Here are some numbered points:
[-0.07  0.63  1.23  0.9   0.95 -0.75 -1.61  1.96 -0.2  -0.3  -1.29 -0.56
 -1.26  0.99 -0.01 -0.94 -1.1  -1.96 -0.79 -0.57 -0.24  2.04 -0.97 -0.07] 0
[ 0.74 -1.27  0.96  0.35  1.38  1.59 -1.15  0.23 -0.05  0.71  0.33  1.
  1.17  0.49 -0.52 -0.62  0.23 -0.89  1.85 -0.34 -0.13 -0.46 -0.65 -1.06] 1
[-0.3  -0.03 -0.09 -0.22 -0.17 -0.24  0.33  0.17  0.13 -0.24 -0.25  0.19
 -0.06  0.05  0.68  0.12  0.13 -0.17 -0.1   0.13 -0.24  0.57  0.33  0.16] 2
[-0.21  0.03  0.    0.9   0.2  -0.8   0.15  1.64 -0.2  -0.35 -0.02 -0.72
 -1.1  -0.26  0.02 -0.78 -0.73 -0.27  0.53 -0.02 -0.11 -0.25 -0.64 -0.05] 3
[-1.44  0.32 -0.51 -0.66 -0.44 -1.01 -0.07  1.43  0.69 -0.76  0.13 -1.77
 -1.16 -0.54  0.19  0.16 -0.78  0.25 -0.65  0.97 -1.12  0.72  0.4   1.  ] 4
[-0.06 -0.72 -0.48 -0.77  0.92  0.37 -0.38  0.76  0.49 -0.25 -0.22  0.45
 -0.09  0.78  0.61 -0.82 -0.02 -0.11  0.02 -0.08 -0.15 -0.11 -0.27 -0.35] 5
[-0.08  0.57 -0.67  0.26 -0.81 -0.75  0.15 -1.47 -0.03 -0.4   1.67 -1.43
  0.09 -1.4  -0.69  0.93 -0.48  0.31  0.06  1.24 -0.54  0.35  0.59  0.99] 6
[ 0.2  -0.11 -0.35 -0.65  0.17  0.39  0.23 -0.14  0.36  0.5  -0.42  0.75
  0.1   0.03  0.2  -0.37  0.4   0.41 -0.02 -0.69  0.2  -0.5   0.   -0.27] 7
[ 0.5   1.2   0.75 -0.4  -0.46  0.84  1.41 -0.66 -0.59  1.17 -2.37  2.77
 -0.02  2.13  1.73  1.12  1.54  0.05 -0.22 -1.41  0.31 -1.12  0.15 -0.75] 8
[ 2.98 -3.05 -0.03 -1.26  1.28  3.33 -1.56 -4.09  2.22 -0.51  0.61  0.31
  2.23  1.17 -1.82  1.    1.4  -2.01 -1.49  1.66  1.15  1.98  1.59 -1.17] 9
[ 0.23  0.6   1.2  -0.82 -1.6  -0.84  1.1   0.01 -1.87 -0.59 -1.92  1.94
  0.62  0.42  0.35  0.03  0.1   0.22  0.61 -0.04 -1.13 -0.68 -1.07 -0.79] 10
[-0.94  1.09 -0.01 -1.15 -1.69 -0.38  1.55 -1.08 -1.09 -0.08 -0.62  1.68
  0.55 -0.68  1.41  1.5   0.16  1.61 -1.21 -0.16 -0.91 -0.33  0.65  0.77] 11
[-0.01 -0.95 -0.55 -0.05  0.47  0.12 -0.42 -0.17 -0.16 -0.17  0.58 -0.26
  0.07 -0.24 -0.16  0.26 -0.08 -0.12  0.22  0.51  0.12  0.2   0.68  0.13] 12
[ 0.83  0.56 -0.17  0.26 -0.23  0.12  0.16 -1.03 -1.45  1.28  0.42  0.7
  0.52 -0.36 -0.01 -0.2   0.    0.98  0.72 -1.03  1.08 -1.96 -0.78 -0.43] 13
[ 3.87  1.19  2.45  0.05 -1.52  1.03  0.04 -2.81 -3.73  0.84 -0.91  3.87
  2.24 -0.22  0.04  2.98  3.24 -0.66  0.58  1.55  2.46 -0.19 -1.07  0.13] 14
[ 0.89  2.11 -0.09  1.38 -0.27 -0.13  0.72  0.16 -1.85  0.92 -0.95  1.14
 -0.48  0.2  -0.02  1.03  0.6  -0.17 -0.2  -1.17  0.15 -0.81 -0.61 -0.33] 15
[-0.96 -0.51 -0.47 -0.01  0.3  -0.08 -0.06  0.74  0.81 -0.36  0.13 -0.87
 -0.54  0.21 -0.03 -0.41 -0.51  0.37 -0.17 -0.14 -0.75  0.35  0.6   0.05] 16
[ 1.34 -1.48  0.19 -0.46  1.16  0.98 -2.19 -1.74  1.61 -0.78  2.39 -1.86
  1.22 -0.64 -2.39 -0.37 -0.95 -0.76 -0.18  1.73 -0.52  1.71  0.67 -0.32] 17
[ 0.71 -0.79  0.31 -1.02 -0.42  1.04  0.5  -2.1   0.28 -0.1   1.7  -0.14
  1.43 -0.87 -0.25  0.5   0.74  0.69 -0.4   1.76  0.16  0.6   0.62 -0.25] 18
[-0.26 -0.62  0.35  0.47  0.51  0.15 -0.76  0.27 -0.84  0.22 -0.67  0.24
 -0.44  0.54 -0.36 -0.47 -0.4  -0.26  0.84 -0.63 -0.02 -0.45 -0.57 -0.72] 19
[ 1.12  0.54  0.02 -0.67 -0.67  0.28  1.02 -1.33 -0.82  0.49 -0.77  1.79
  1.21 -0.54  0.3   1.02  1.09  0.57  0.12 -0.46  1.07 -0.74 -0.29  0.01] 20
[ 0.2   0.32 -0.12 -0.05  0.27  0.47 -0.03  0.37 -0.31  0.98 -0.86  1.14
  0.    1.23  0.67  0.08  0.51 -0.38 -0.62 -1.16  0.81 -0.31 -0.24  0.03] 21
[ 0.77 -0.86  0.13 -0.84 -0.46  0.69 -0.21 -1.87  0.89  0.86  1.06  0.06
  1.58 -0.84 -0.39  0.49  0.12  0.58 -0.23  0.87 -0.52  0.15 -0.11 -0.18] 22
[-0.06  1.06 -0.43  0.13 -1.11 -1.2   0.98  0.3  -0.43  0.3  -1.56  0.63
  0.48  0.2   0.67  1.18  0.09  0.26 -0.9  -1.03 -0.07 -0.48  1.    1.01] 23
[-1.73 -0.68 -0.38  1.13  1.09 -1.26 -1.07  3.68  2.42 -0.73  0.32 -2.11
 -2.11  1.07 -0.52 -1.97 -1.61 -0.87  0.88 -1.27 -1.33  1.06  0.08  0.19] 24
[-0.76  0.06 -0.37 -0.03 -0.26 -0.15  0.33  0.57 -0.29 -0.03  0.57 -0.57
 -0.43 -0.41  0.05 -0.7  -0.61  0.92  0.09 -0.49 -0.44 -1.1  -0.06  0.12] 25
[-1.73  1.84 -0.54  1.33 -0.63 -0.58 -0.57  0.7  -0.68 -2.17  2.65 -4.45
 -3.01 -1.59 -1.55 -0.47 -2.53 -0.02  0.03  2.41 -2.7   0.88  0.14  1.4 ] 26
[ 0.65 -0.3   0.21 -0.29  0.07  0.72  0.02 -1.    0.36  0.05  0.14  0.
  0.82  0.04 -0.04  0.38  0.55 -0.24 -0.6   0.9  -0.24  0.68  0.62 -0.04] 27
[ 1.19 -0.01  0.73 -0.53 -1.53  0.86  0.31 -2.14 -0.55  1.74  0.52  1.93
  1.51 -1.58 -1.11  0.9   1.25  1.25  0.74 -0.84  0.68 -1.97 -0.86 -0.73] 28
[-2.81 -0.81 -0.93  0.    0.86 -1.63 -0.38  3.43  2.74 -2.01  1.2  -2.88
 -1.59  1.01  0.31 -2.07 -2.15 -0.33 -0.45  0.07 -0.7   0.94  0.57  0.64] 29
[-1.94 -1.82 -1.08 -0.42  1.3  -0.35 -0.69  1.44  2.35 -0.56  0.15 -2.54
 -1.49  0.85 -0.54 -1.45 -1.79 -0.11 -0.46 -0.39 -1.41  0.29 -0.02 -0.13] 30
[-1.64  1.05 -0.3   1.54  0.49 -1.56  0.13  3.05 -1.51  0.98 -0.69 -0.12
 -2.4  -1.08 -0.11 -2.07 -1.75  1.04  1.66 -1.55 -0.95 -2.74 -2.06 -0.02] 31
[ 0.1   0.8   0.43 -1.32 -0.34  0.36  0.38 -0.65 -0.93 -0.31 -1.82  0.91
  0.2   2.17  0.78  1.44  1.43 -0.41 -1.85 -0.21  0.79  0.35  0.82  0.06] 32
[ 0.83  0.8  -0.93  0.55 -1.01 -0.23  0.7  -1.15 -1.5   1.74 -0.54  1.25
  0.38 -1.42  1.1  -0.51  0.39  2.13  1.16 -1.94  1.32 -2.63 -0.73 -0.47] 33
[ 0.    0.63  0.72 -0.32 -0.26  0.03  0.22  0.   -0.51 -0.38 -0.27  0.72
 -0.38  0.09  0.28  0.27  0.52 -0.01  0.56  0.31  0.03  0.22 -0.24 -0.06] 34
New points follow, each followed by the number of its nearest point above by angle.
[ 0.85 -0.29  0.1   0.15 -0.06  0.84 -0.07 -0.76  0.52 -0.18  0.67  0.12
  1.19  0.31 -0.87  0.36  0.01 -0.18  0.13  0.4   0.4   0.06  0.41 -0.29] 9
[-0.03  0.57  0.5  -0.71 -0.18 -0.7   0.7  -0.44 -0.41 -0.58  0.19 -0.8
 -0.58 -0.81  0.12  1.5   0.6   0.44  0.04  1.63 -1.59 -0.15 -0.39  0.04] 6
[-0.79  0.61  0.38 -0.19 -0.64  0.2   0.94  0.38 -0.73  0.96 -1.62  1.03
 -0.25 -0.89  1.76  0.15  0.48  1.04 -0.03 -1.2   0.59 -1.   -0.26  0.75] 33
[ 0.36 -1.54  0.61 -0.15  1.78  1.14 -1.52 -0.29  0.32 -0.09  1.3   0.35
  0.47  0.42 -1.18 -0.73 -0.97 -1.23  1.33  0.14 -0.27 -0.29 -0.68 -1.26] 1
[ 1.57 -0.19  1.07  0.   -0.35  0.43 -1.66 -2.48 -0.78  0.19  1.79 -0.65
  1.13 -2.01 -1.96  0.74 -0.64 -0.87 -0.44  2.25  0.06  1.11  0.34 -0.11] 17
[ 0.8  -1.2   0.15  0.36  1.04  0.38 -1.03 -0.82  0.89  0.03  1.13 -0.57
  1.11 -0.18 -1.13 -0.47 -1.03 -0.41  0.15 -0.14  0.49  0.25  0.45 -0.42] 17
[ 0.72 -0.1   0.61 -0.05  0.77  1.62 -0.43 -2.31  1.03  0.1   0.67  1.04
  2.32  0.64 -0.6   0.14  1.02 -0.17 -0.31 -0.54  0.63 -0.31 -0.09 -1.36] 9
[ 0.51  1.04  0.13 -0.22 -0.24  0.42  0.94 -0.72 -0.97  0.51 -2.07  2.18
  0.27  1.46  1.39  0.88  1.49  0.13 -0.53 -1.17  0.75 -0.57  0.2  -0.42] 8
[-0.71 -0.72 -0.81  1.16  1.21 -0.4  -1.22  1.6   2.07  0.23  1.14 -1.81
 -0.91  0.62 -1.19 -1.5  -1.72 -0.98  0.41 -0.89 -0.92  0.63 -0.39 -0.57] 24
[-0.33  0.69 -0.09  0.22 -1.12 -0.74  0.47 -0.29 -0.82 -0.17  0.59 -0.86
 -0.65 -1.16  0.64  1.05  0.2   0.81 -0.74  1.61  0.07  0.18  0.35  0.73] 6
[ 0.74 -0.54  0.31 -0.39  0.33  0.68 -0.48 -1.28  0.69 -0.02  0.25  0.08
  0.98  0.28 -0.63  0.36  0.28 -0.4  -0.51  0.47  0.19  0.97  0.64 -0.3 ] 9
[-0.62  0.08 -0.23  0.33  1.11 -0.56 -0.82  0.59  0.38 -0.3  -0.54 -0.63
 -1.15  1.32 -0.37  0.08 -0.39 -1.28 -0.08 -0.34 -0.31  1.06  0.19 -0.18] 0
[-0.29  1.21  0.02  0.22 -0.46 -0.17  0.7   0.59 -1.56  0.8  -1.25  1.58
 -0.2  -0.24  1.02 -0.6   0.18  0.9   1.02 -1.26  0.01 -1.29 -0.76  0.03] 33
[ 0.05 -0.21  0.18  0.5   1.24  0.15 -0.58  1.33  0.17  0.84 -1.64  0.94
 -0.57  1.39  0.33 -0.87  0.51 -1.23  0.32 -1.51  0.79 -0.15 -0.73 -0.45] 21
[-0.46  0.11  0.01  0.38 -0.17 -0.36  0.14  0.9  -0.25  0.24 -0.81  0.11
 -0.53  0.16  0.35 -0.39 -0.03  0.03  0.41 -0.58  0.14 -0.29 -0.34  0.26] 31
[-0.17  0.67  1.79 -1.41  0.48  0.26 -0.04 -0.55 -0.9  -0.61 -4.13  1.8
 -0.75  2.05  2.12  3.73  2.96 -2.28 -2.56  0.93  1.68  4.1   1.5   0.65] 32
[-0.32  1.64  0.52  0.86 -0.5  -0.82  0.25  1.22 -1.23  0.26 -1.99  0.24
 -1.7   0.95  0.56  0.44 -0.03 -0.85  0.08 -0.91  0.51 -0.27 -0.42 -0.33] 15
[ 0.84  0.63  0.66 -0.21 -0.88  0.1   1.16 -1.06 -1.43 -0.82 -0.26  0.86
  0.53 -0.4   0.56  1.69  1.47 -0.54 -0.36  1.54  0.83  0.61  0.18  0.46] 14
[ 0.12  0.24  0.38 -0.57 -0.1   0.28  0.03 -0.02 -0.27 -0.26 -0.57  0.26
 -0.17  0.82  0.57  0.79  0.73 -0.09 -0.49  0.33  0.19  0.39  0.07  0.06] 32
[ 0.68  0.9   1.45  2.31  2.33  0.42 -1.07  4.12 -0.77  1.52 -3.49  2.18
 -1.48  2.36  0.32 -2.72 -0.37 -2.63  2.31 -5.24  2.39 -1.39 -2.32 -0.95] 19
[ 0.75 -0.8  -0.67 -1.48  0.38  1.86 -0.33 -3.16  0.67 -1.43  0.5  -0.98
  1.52 -0.05 -0.15  2.3   1.72 -0.85 -2.1   2.15 -0.89  2.69  1.97  0.01] 27
[ 0.38  0.96 -0.56  0.57 -0.19 -0.16  0.19  0.25  0.01  1.09 -0.95  0.08
  0.14 -0.54  0.78  0.45 -0.17  0.48 -0.11 -0.44  0.52 -1.73 -0.6   0.28] 33
[-0.03 -0.49 -0.41  0.68  0.95  0.03 -0.73  0.9   0.93  0.3   0.07 -0.84
 -0.52  0.75 -0.57 -0.86 -0.41 -0.42  0.03 -0.61 -0.13  0.06 -0.07 -0.49] 24
[ 0.25  0.56  0.57 -0.64 -0.21  0.55  0.45 -0.25  0.12  0.57 -1.01  0.55
  0.67  0.85  0.49  1.04  0.96 -0.05 -0.59  0.16  0.35  0.75  0.55  0.4 ] 32
[ 2.15  1.09  1.79  0.46 -0.3   0.9   0.9  -1.94 -3.33  0.69 -0.16  2.83
  1.23 -0.17 -0.43  2.22  2.53 -0.36  0.9   1.52  1.61 -0.67 -0.92 -0.29] 14
[ 0.16 -0.53 -0.38 -0.09 -0.28  0.4   0.01 -0.7   0.2   0.02  1.56 -0.52
  0.56 -0.8  -0.66 -0.64 -0.66  0.58  0.46  0.26 -0.41 -0.72 -0.12 -0.09] 22
[ 0.56 -0.98 -0.24  0.38  0.35  0.28 -0.83 -0.44  0.88 -0.16  1.21 -0.63
  0.51 -0.51 -1.08 -0.37 -0.46 -0.16  0.33  0.36  0.06  0.37  0.15 -0.24] 17
[-0.18 -0.19 -0.38 -0.18 -0.51 -0.18  0.44 -0.37 -0.03 -0.14  0.98 -0.64
  0.38 -1.03  0.   -0.2  -0.2   0.64  0.18  0.91 -0.49 -0.13  0.28  0.33] 6
